One turning vector, and how many ticks it has turned
The counts run from 0 to 439.
[-30 -14  20  26 -10  30  -5  12  11 -10 -29  12   6  25  14  16 -19  -2
   0   4 -11   2  -2 -12   3 -19 -15 -10 -17 -40 -18  17  23 -24 -22   9
   6  63  47  -7  18 -21  10   3 -41 -18 -23 -22   9  11 -22 -12  29  -6
  -8 -35  16 -33  47 -25   8  10 -28  34 -11  14  -5  63 -54   2  11   5
  -7 -15  20  -4  -3 -13  -4 -15   8   1  -3]  52
[-49 -31  -3  41 -13 -31 -17  -1 -13  26  21 -12 -21  38  23   4  15  22
 -29   9  -8  -4  13  13 -12  -5 -28  -3  35  27 -11  26  -3 -46  -7  -6
  18  37 -21 -14  28 -10   9  14  12 -17   5   6  11  10   8 -18   1 -16
 -31 -35   9 -37  -7  37  20   1   2 -18  36   7   2  33 -35  -2 -10   2
 -36  -2  10  26  24 -15 -45  15 -17   8 -15]  135
[-40  -2  11   1   6  38  19  -5   8  -8  24 -20  39  35  15  -9   3   7
  16 -10  16  19  28 -28  11  -7 -17  48 -25  16 -29  16 -20 -11  24  19
   9  17  43  -2  25 -18 -19  56  21  11 -24  -7 -19   9  45  13 -20   8
 -11   7  -3   6 -26  40  13  26  -5  36  35   9  -9  23  15   6  19   9
 -19  22  29  -1  -3 -15   8 -22   2 -23 -12]  0
[-15  23 -26  23 -39   6  -3 -26  18  22   3   4  28   4 -11  -8   9  42
 -31   1  -3  -5   9   3  20  -1 -33   3 -22  30  16  -9  18  33   9  13
 -47  11  -6  -3 -21 -22 -15  14  -6 -20  -3  18 -44  -2  13 -34 -43  25
 -22   7  12 -46 -13 -13  -2  -2  20  -6 -22  15 -35  12  55  24  21  24
   1 -37  -1  -3 -10  28  34 -14 -13 -11 -24]  145
[-44 -12  13   9 -11  33  22 -14  31  14 -21   0  -9  12  14  38  -7  -8
 -19 -27   2  -6  19  27  20  -2  -5 -26   2 -44  -3  12  22 -16 -29  -5
   0   9  41  11  -1 -23  13 -11 -29 -16  10   0   1  39 -28  34  -1  34
  -3 -32  28  14  39 -31   5 -10  -1  45 -41  -9  -8  34 -19   7   3 -13
 -26  -4  12 -13   7  41  -9   5  33 -26  -4]  380
[-28   3 -15  24   7   7  -1   8   8  -5  38   4  -6  16  20  22  37   0
   9 -15  -1  28 -51   7 -20 -12  -6   3  -6  27 -23 -18 -15 -26 -36  26
  45   9  47  19 -12  -2   5  59   1 -12 -30 -23 -14 -15  31  -4   4  -4
 -29  32   0  12 -13  38   7  -2  -5  14   6 -11   0  -6  15 -11   4  10
 -38   7  42  21  -9 -24 -11  11 -50  25   6]  110
[ -4 -10  21   7  28  19   0 -16   6  65   5  11 -16  33  10   2  22 -18
   0  -3  -3 -25  38   1  35  16  -7  30 -34 -16 -49  25  27  10   2  -8
  -9  17  56 -17  27   4 -22  -6  -7   6  25   0   2 -15 -17 -14  -4   1
   5 -61  26  12   6 -13  10   9 -37   5  -4  -1  -9  14  20 -19 -16  17
   3  29   2  28   0  39  14  -6  32  12  -9]  204
[ -6  -4  20   4  -2  12  -3 -13 -21  18  -5 -25  11   2  32 -23  22 -53
  -1   1  16  13  40  29  10   6   2 -12 -20 -27 -28  -2   7 -19  -4 -11
  33 -11  22 -35  15  12 -25  16   8 -23  -1  -3 -13 -24  -5  18 -36   3
  46   4 -37  40  -6  27   2  11 -23  39  -8 -27  32  27  24 -21 -37   1
  28  34   3   8   8   3 -15   7  22 -10  35]  42
[ 11  19 -22  -1 -15  45   0  23 -10  11  41 -17   2 -12   0  18  14  -4
   7  18  26  19 -14 -25 -19 -22  -8 -24   4  19 -30 -25 -15  36   5  27
 -15   3  -3 -10  57  11 -16  29  22 -16   2 -45 -37 -24  26 -13 -30 -31
   1   6  -9 -14 -11  46 -24   7  25  -2  -4  -8  -8  10  31  19  41   3
  -9  -5  23  -4 -23 -36   9 -14 -49  14   4]  278
[-42  18  -6  27   9   5 -37  21  -5  -6 -31  -9  11 -22 -19 -16  17 -14
 -10 -12 -16  10   8  16 -16   3 -20 -13 -13  -3 -12  -2 -14 -25 -20 -21
  26 -26 -18 -21  40 -22 -32  43  32  -2 -12  -9  15 -34   3 -16 -28   5
  19  25  -4  -1 -36  32  27   1 -14  13 -40  -2  10  36  12 -30  10  17
  11   6  43  16  -3 -22  -7 -24  -7 -23  52]  192
[-10  -3 -24   6  -4   2 -11 -13   1  11  11  -7   2 -10  26  33   7 -30
  13 -21  11  12 -20  29  17 -19  47  -8 -30 -14 -11 -70 -48  20  15   6
  11 -49   0  15 -30  20  -9  16  13 -10 -11 -19 -18 -26   9  31 -45 -28
  28  -1  -7  43 -10  -3 -31 -30  21  38  -4  10  15   1  34  23 -17  -5
   0   4   7  10 -24  25  23   5  -7   1  10]  237
[ 24 -13   0 -10 -14  12 -22  -4  47  47  40  -7 -47  12  15   7  11  20
 -12  50  -8  23  20  -9  24  -8 -18   5  -7  15  36  10  15  17  -8   6
 -30   5  14   2  26  18 -14   0   4  -4  -5 -22  -3 -19  -9 -41  -4 -26
 -37 -25  -2 -35  11 -27 -18   3   2 -10   6  -9   9 -21  35   1 -36   3
  23  -8  15  16 -66 -14   7 -10 -22  26 -17]  118
[-30 -43 -12  27 -31 -26 -14  -2  -5  15  31 -18 -27  44  21  17  -1  10
 -23   5   8  13  17  18   2 -10 -22 -14  17  24 -16  -1 -21 -36   6  13
  15  39 -18 -25  26  -5  10  19   4 -39  -1  23 -12   2   1 -14 -10 -13
 -10 -44 -19 -32  -1  53  12   6 -11  -4  36   0  18  31 -42  17  17  -9
 -34   2  -3   5  35 -14 -42   8 -27  14 -26]  133
[  4  -8  24 -12 -19  29   1  -3  53  46  18 -36 -18   5  -8   4 -11  15
 -30   9   6   8  32   5  39  -5 -14  -6 -10   6  60  29  30   3 -21 -21
 -36  -5  38   5  33  -5 -22   7  -5 -21   2   2 -10  11 -20  -7  -6  -3
 -42 -15 -17 -16  13 -11   6   1 -26  17   3 -33  11 -12  54  10 -16  -6
  22   5  38   5 -56   7   0  -7 -16   9  15]  121
[-26   1  37 -15  -7  -6   9 -20  16  -3   1  11   1  42  41 -19  -4 -26
 -10 -36  15  16  24  19  34   0 -23   4  -1  15  -8   3 -16 -31  -7  13
  26  19  27  11  -5 -13 -23  38  14  -3 -35  -2 -11  -2  26  22 -22 -19
   6  -6 -49  38  -2  21  18  30  17  44  11 -26   1  19   8  19 -13  -1
 -25  13  58   2   3 -35 -11  -5  27 -26  -3]  326
[-13 -15 -27  49 -15  -5 -30  -1  39 -13  27  12 -14  41  25   6   9   4
   2   5 -15  12 -33  -3 -12  -7 -18  38   8  27 -10 -17  -3 -26   0  27
  -4  23  33 -11 -41 -46   5  23 -12 -13 -51   5 -26   2  13 -33 -16  11
 -35 -17  15 -24  19  -8  17  17   6 -10  16  26 -24  -4  -1  -3  33  19
 -17 -23  14   4   5   6  22  -8 -18   6 -59]  309
[-40 -27 -29  16   7   3  -5 -30  17  24  16 -11   8  46  29 -31   8  -7
  36  15  11 -13  14 -56  -5  20  -6  28 -10 -20 -53 -16 -13  -2  41  33
 -11  -3  34  -6  25   3  13  42  15   9   9 -14 -22   4   4  -5   4   0
   1 -23  11   9  -9  40   3  30  -9 -14  54  -6 -13   1   7 -20   6  10
  -7  24 -11  10  -2  41   1 -11  21  10 -13]  4
[ -9  -7 -23  13 -38 -16   1 -29   5  51   1 -27   0  38  27  29 -20  -6
 -17  17  11 -21  12  -3  24   0  -3  -9  10 -15  32 -30  14   7  25   6
 -37  14   0  -4 -12   5  20  26   4 -33  41   3 -52   3 -33  -7   9 -31
 -22 -32  -4   4  19 -20 -18  12  18  -9  24 -14  -6  20  26  14 -13 -20
  21  -6 -19 -24 -28  53   0  14  -3  21 -18]  292
[-47 -29 -29  32  -9   7 -37  13  41 -17  15   1 -12 -28  16  10  34  17
   5  15 -17  51  -1   7 -29   2  -7  -2 -34 -17 -18 -19 -22 -12 -18  25
  34 -11 -21   2   8  -2  -7   3   0  -6 -32 -14  28 -14   5 -20 -29  34
   6  27   3 -48  -5  26  20 -35  -8  19 -11  20  24   6 -42 -11 -11  14
 -12 -11  14  19 -12 -11 -12 -20 -38  -2   5]  391
[  8  -2   4  14   8  47  -5  52  -6  22  37 -17 -27 -28  13  77  -4 -18
 -24   8  10  19   3  23  10 -27   7  -1  11 -14 -15  17  -9  18  -7 -11
 -10  26  -4 -28  48  -3 -42  -7  19 -15  10 -35 -16  -7  -2  10 -28   1
  10 -28  28 -17  12 -14  -7  -9  16  23  -1  -2   0  41 -21  14   8  -1
  -9  22  32   6 -12 -16  26  -3 -35 -30 -23]  79
[-13 -28  -8   4 -43  -9   1  -8 -10   2  21 -31 -18  32   4   8 -19   0
 -15   0  34  16   3  12  26 -24  -3 -38  15  16 -11 -30 -42 -13  24  21
   5  23   4 -19  15  11  20  34   5 -45  -7  12 -40  -3   7   6 -25 -35
  12 -41 -27   4  -1  49 -28  15  -1  16  24 -10  15  20  -1  42  22 -17
 -20  -4 -17 -18  28 -17 -20   3 -12   3 -11]  130
[-35 -16  15  15 -16  32  18 -12  44   9 -17  -7 -14  18  18  27 -13   0
 -16 -14  -3  -4  30  25  23  -3  -2 -13  -2 -43   1  16  19 -20 -18  -2
  -8   6  43   6  -6 -20  12 -10 -32 -15  -8  -3  10  43 -30  29  -3  25
   1 -38  22   9  45 -41  -2  -7  -5  48 -39  -2   1  28 -22   5  -9 -16
 -14  -9   5 -17   8  32  -6   2  43 -25 -13]  379
[-20   1  31 -24 -16  -2   9 -22  22  -5   0   7   8  35  42 -24 -11 -16
 -13 -40  15  15  39  29  39   4 -24   0  -8  12   8   6 -11 -21  -4   9
  20  16  14   7 -11 -12 -26  28  14 -10 -35   6  -7  -2  27  20 -36 -18
   5  -1 -58  26  -4  21  23  15  18  45   9 -24   4  20  13  30 -11   3
 -15   4  59   0  -3 -26 -11  -7  24 -24  -6]  325
[ -4 -17 -21   6  -8   3 -16  -7   4   9  28 -12 -10  -9  33  45   5 -35
  12 -12  13  25 -13  32  18 -20  42  -2 -24 -14 -10 -75 -45  10  17   9
  26 -36  -2   2 -31  22  -8  19  12 -17 -16  -9 -16 -32   4  22 -44 -32
  31  -8 -14  38  -2  -3 -29 -27  16  40  -6   8  27   2  17  18 -15 -15
   5   2  -2  -1 -15  14  21  -3 -10  -1   0]  238
[ -1  17  17  16 -40  25   5  -5  17  22   8   0  12  22  20  45  20  -9
 -18 -13 -14   4   9  27  -6 -26 -14 -14   6  12  44 -18  48 -29 -46 -20
  11  22  25  15  -5 -22  10   3 -17 -28 -13  -6   9   5 -11 -10  16 -22
 -53 -13 -26 -10  45 -20   6 -17  -3  29 -46  15   3  34   7   4  10 -16
 -14 -45  31  -9 -26 -15  -3   3 -20  28   2]  270
[ -9  -2  32  22  17  22  11  24   7  42 -18  -5 -15  10  40  26  -4 -17
 -17  25  -6  14 -27  -7  -8 -27   9   2  43 -52  18   9   1 -40 -15  -1
  18   5   9 -31  34  13 -12   7  23  27 -10 -47  33  14 -17  -3  21 -31
 -22 -26  20  -1 -12 -15 -11 -13  23  15   5 -16 -12  37 -11 -25 -33 -16
 -13  16  28  18 -47 -21   1   6   1 -15  29]  247
[-42 -10   4   8   6  30  16  -9  10   1  24 -21  35  37  18 -14   9   3
  23  -5  17   8  17 -43   6   0 -11  44 -21   8 -40   7 -16 -16  29  21
  10   9  52  -6  25 -15  -7  54  19  10 -20 -10 -22  13  30  14 -11  11
 -10   8   3  10 -23  45  13  30 -13  25  44   2  -5  21  17 -10  16   6
 -26  33  19  -1  -1   1   4 -14   4 -14 -13]  1
[-27  -6  36  -9  -2  -6  12 -22   9  -4   4   9  -4  51  40 -17  -4 -23
   2 -30  15  13  15   6  26  -1 -25  -3   9  10 -20  -3 -15 -43  -6  18
  33  21  42   5   0 -14  -9  46  21   1 -39 -10 -15  -2  26  21  -7 -18
   3 -14 -42  46  -3  25   8  39  11  43  11 -29   2  19   4   7  -9  -4
 -22  20  49  -3   7 -34 -16  -3  30 -20   2]  327
[ -9  46   7   5 -13  27  29  -6 -25  43   7  10  27  12   3  42  23 -21
 -16 -35  12  -7 -13  -4 -15 -11 -20 -33   7  13  -6 -11  25  12 -32  -4
  10  31   3  19  41   1 -15  20  21 -13  25 -34 -25  -5   8 -13   8  -7
 -32   4  -7  10   0  11  -3  -5  33  10 -39 -18 -30  43  34   9  29   2
 -32 -15  47   6 -25  -7   7  -1 -38  19  25]  274
[-18   6  -9  15  14  -7 -39  -3  -1  12   4   2 -22 -14 -23  28  24 -16
  -8   8 -11  14  21  66  -7 -26 -33 -25   3  21 -18   6 -18 -12 -13 -54
  16   9 -39   4  39 -20 -12  -2  19 -20 -15  -1 -10 -23 -10 -32 -38  12
  23  -9  18   1  21 -23   6  32   1  36 -62  15  12  46   9  -9  11   5
   4 -15  25  12  -1 -21  -8 -14  -9 -31   3]  188
[-23   6  -8   5 -12  12 -10   7  15 -18  14   9   0  -6  18  12  11  10
 -13 -36  10  28 -26  41   4 -15  -5 -35  -7  11   1  -6 -10   1 -36  24
  20  20 -13  25 -15 -12 -15   7 -20 -22 -38  -7   0  -1  27  12 -28   0
  -7  10 -17 -23  12  27  12 -40  29  35 -11  -5  -5  16  -7  46  24  10
 -45 -41  52  31  -8 -38  -8  -1 -43  -7  -1]  106
[-22  11 -34  25 -19  15  -3  -3  -9  32  37  -5   0  36  40  54  35 -30
  25 -14  -4  -2  -4   0 -36  -3   6  10  19   8 -19 -61   3 -25  -3   6
  22 -12  13   6   4  -3  28  44  30 -10  13 -26   1 -17   1   9  26 -48
 -32 -16 -16  34   6  26  -7  -1  21  -5 -12   9  16  14   4 -17  16 -26
 -21 -10   4  -6  -5  11  -9   7 -11  33 -15]  439
[-17 -34 -17  36 -24   8 -10  -2  10  -3  -1 -26   9  15  44  -7 -14  21
  -8  33   2  25 -36  -9  16 -21  24  22 -19 -33  14 -24 -26  -2  17  48
  -5  -3  39 -29 -62  23   6  28 -18 -14 -36 -17 -16  -3  -2  11 -22 -21
   0   0  13 -22 -19 -12 -31 -36   4  14  50  11  -2  -4   9  14 -42  11
   8   4 -21   7 -18  11  14  19  -5   5 -20]  89
[-51   6 -39  15   5  15  -5  -7 -12  -9  -6  -2 -13 -24  -3  26  23  -4
   9  11  10  22 -25  27 -24 -19   0 -60   7 -24 -56 -29 -40  17  -9  19
  12  -6 -24  17  18   7  14  10   3  -9  -5 -41 -21  -7   9  12 -28  22
  38   7  39   9   0   8 -27  -3  45  33 -38  -1 -10  20 -10   8  -1   0
 -25 -12  -6   2  10  -6 -13  -4  -4 -30   9]  386
[-59   8 -33  15  10  13   3 -14 -16   3 -16   7  -9 -23   0  27  22  -7
   5  -1  14  13 -22  25 -18 -20   3 -64   9 -31 -52 -21 -31  16 -14  15
  11   2 -22  23  13   9  16  13   2  -9   6 -43 -22   0   1  23 -27  21
  33   7  40  21   1   0 -25  -3  50  35 -49 -13 -20  27  -5  16   2  -3
 -36 -10   3   7  12   7 -12   5   3 -26  14]  385
[-13 -10  31  26  17  11  10  18   5  50 -11  -1 -14  10  48  25   5 -25
 -22  17  -8  20 -14   4 -10 -21   5   7  39 -43  15  11   1 -40 -15 -12
  34  11   0 -25  40  14 -19  -1  26  26  -4 -38  37   6 -18  -5  22 -23
 -24 -30   6  -1 -17 -10   3 -19  21  15   7 -16  -8  30 -17 -26 -39 -15
 -15  21  29  29 -36 -16  -6   9   0  -6  25]  246
[-60   6  -4  13   4  17  24 -22   3  21 -28   3  -3   7   9  39   3 -15
 -11 -35  10 -11   3  29  10  -2  -6 -47   4 -43 -28   3  10  -3 -32   0
   4  11  12  21   9  -9  12   3 -17 -12  22 -17 -12  28 -23  31  -2  42
   8 -18  37  27  22 -10   0 -12  19  40 -44 -23 -22  38 -12   9   9  -6
 -34   1  12  -1  17  42 -13  11  19 -27  12]  382
[  2  -6  -1  10  11  33  -3  -2   4  10 -20 -12  21   4   5  -7 -17  11
  -5  10  25  26 -41  11  26 -27   4 -16 -30 -42  -6  19   4  31   8  41
 -15  47  12 -13  -7  12 -21  -1 -41 -14 -11  -2 -31   8 -12 -19 -17  28
   3 -17  29 -50   4  -3 -10 -28   8  41  16 -17 -21  35  24  41  21  19
 -15 -16   3  32 -27  14  24   3 -42 -15   4]  254
[-58  14 -11  15 -16 -21   3 -44  -8   2 -48  -8  49  -4   4  -8  -4 -19
  -8 -28   9 -10   7  26 -11 -14  -6 -29  15 -16   4 -27 -20 -14  14 -28
   4 -25 -39  22  -5 -20   6  19  15  -6  -6 -11 -25  12   6  10 -41  13
  22  15   3  31   0  -8  -7  18  45  40 -16   3 -26  50  25   9  -3  -4
  -8 -17  16 -12  -5  26  -2  -3  19 -34  36]  17
[-16 -23 -39  30 -39   9 -43  -3  10  -7  16 -19  10 -49   4 -10  30  -2
   7  13  -2   3  23   0 -14  -3  13 -20 -53  -8 -18 -30  -3  37 -10   0
 -13 -30  -9   0  11   6  -8 -14 -27 -43  -6 -21  -8 -28   3  -7 -66  11
  29  14 -11 -38  21  16  -3 -36 -30   1  -2  28  17   5  -4  -1 -25  30
  37  -9  -5  12  -4  14   1  -9 -30  22  13]  63
[-21  -1  16 -16 -34  -1  22 -24 -15  22  -4 -23  10  27  -8 -10 -23   3
 -26 -24  36 -13  -4   5  46 -22  11 -45   9  12   8 -22 -32   7  17  13
 -19  -1  12  11  15  17  -1  35   5 -33   5  -1 -37   0  16  20 -29 -42
  10 -29 -23  27 -16  36 -34   4  22  21  20 -36  -6  10  49  42   4 -14
 -21  -3  13  -4   1   1 -12   9  -2  -1  27]  127
[-10 -16  -5  26   0  48 -18   9  54  15  24   0 -11 -35   1  29  17  15
   6  24  -9   9  10 -16 -18 -19   8  14 -16 -17  -5   6  11  22 -12 -15
 -26 -14  17  11  31 -19 -17 -45 -20   6 -22 -36  23  19  -5 -19 -38  23
  -8 -21  48 -40  38 -40  -8 -22  -5  14 -19  32 -20   2 -10 -16   3   9
  -5 -18  16   7 -31  17  28 -21 -11  -7 -10]  228
[-17  10  -2  20  11   3 -36   6  -4   5  -2 -11 -19 -19 -24  23  26 -16
 -14   6 -10  17  23  62 -12 -21 -33 -21   3  18 -14  12 -11 -19 -22 -56
  20   3 -27  -3  41 -30 -18  11  19 -16 -22   1  -5 -25  -4 -23 -43  20
  22   1  16   1   9  -7  13  31  -8  34 -57  11  17  44   9 -19  13   6
   8  -4  30  11   0 -26  -9 -14  -9 -32  11]  189
[  1  24 -22  21  14  -6 -31 -26  19  46  18   9 -29  13  21 -17  44 -17
  -4  19  -6 -17   4  22  -7  18 -24  12  28  19  -8  12  33  10 -17 -13
 -36 -25   4   6  -6 -23 -13   6  18   6  13 -25 -31 -15   5 -25 -25  12
 -21   3  22  18   4 -18  13  26  30 -22 -15 -25 -33 -15  73 -37 -16  26
  11  -3  20  35 -26  32  12  15   2   2  -5]  315
[ -7   8 -29  35  11 -12 -33 -26  29  41  26  16 -21  28  28  -2  43 -15
   1   5 -17 -11  -4  17 -11  24 -31  32  12  25 -15  16  33  -8 -19  -6
 -20   4  15   4 -12 -32 -13  15   7   1   3  -2 -31 -12  -3 -32 -13  34
 -33  -5  24   4  11 -14  30  20  14 -26   2 -10 -35  -4  41 -34  -1  28
  -3   3  22  41 -11  42  17  13 -12  10 -27]  313
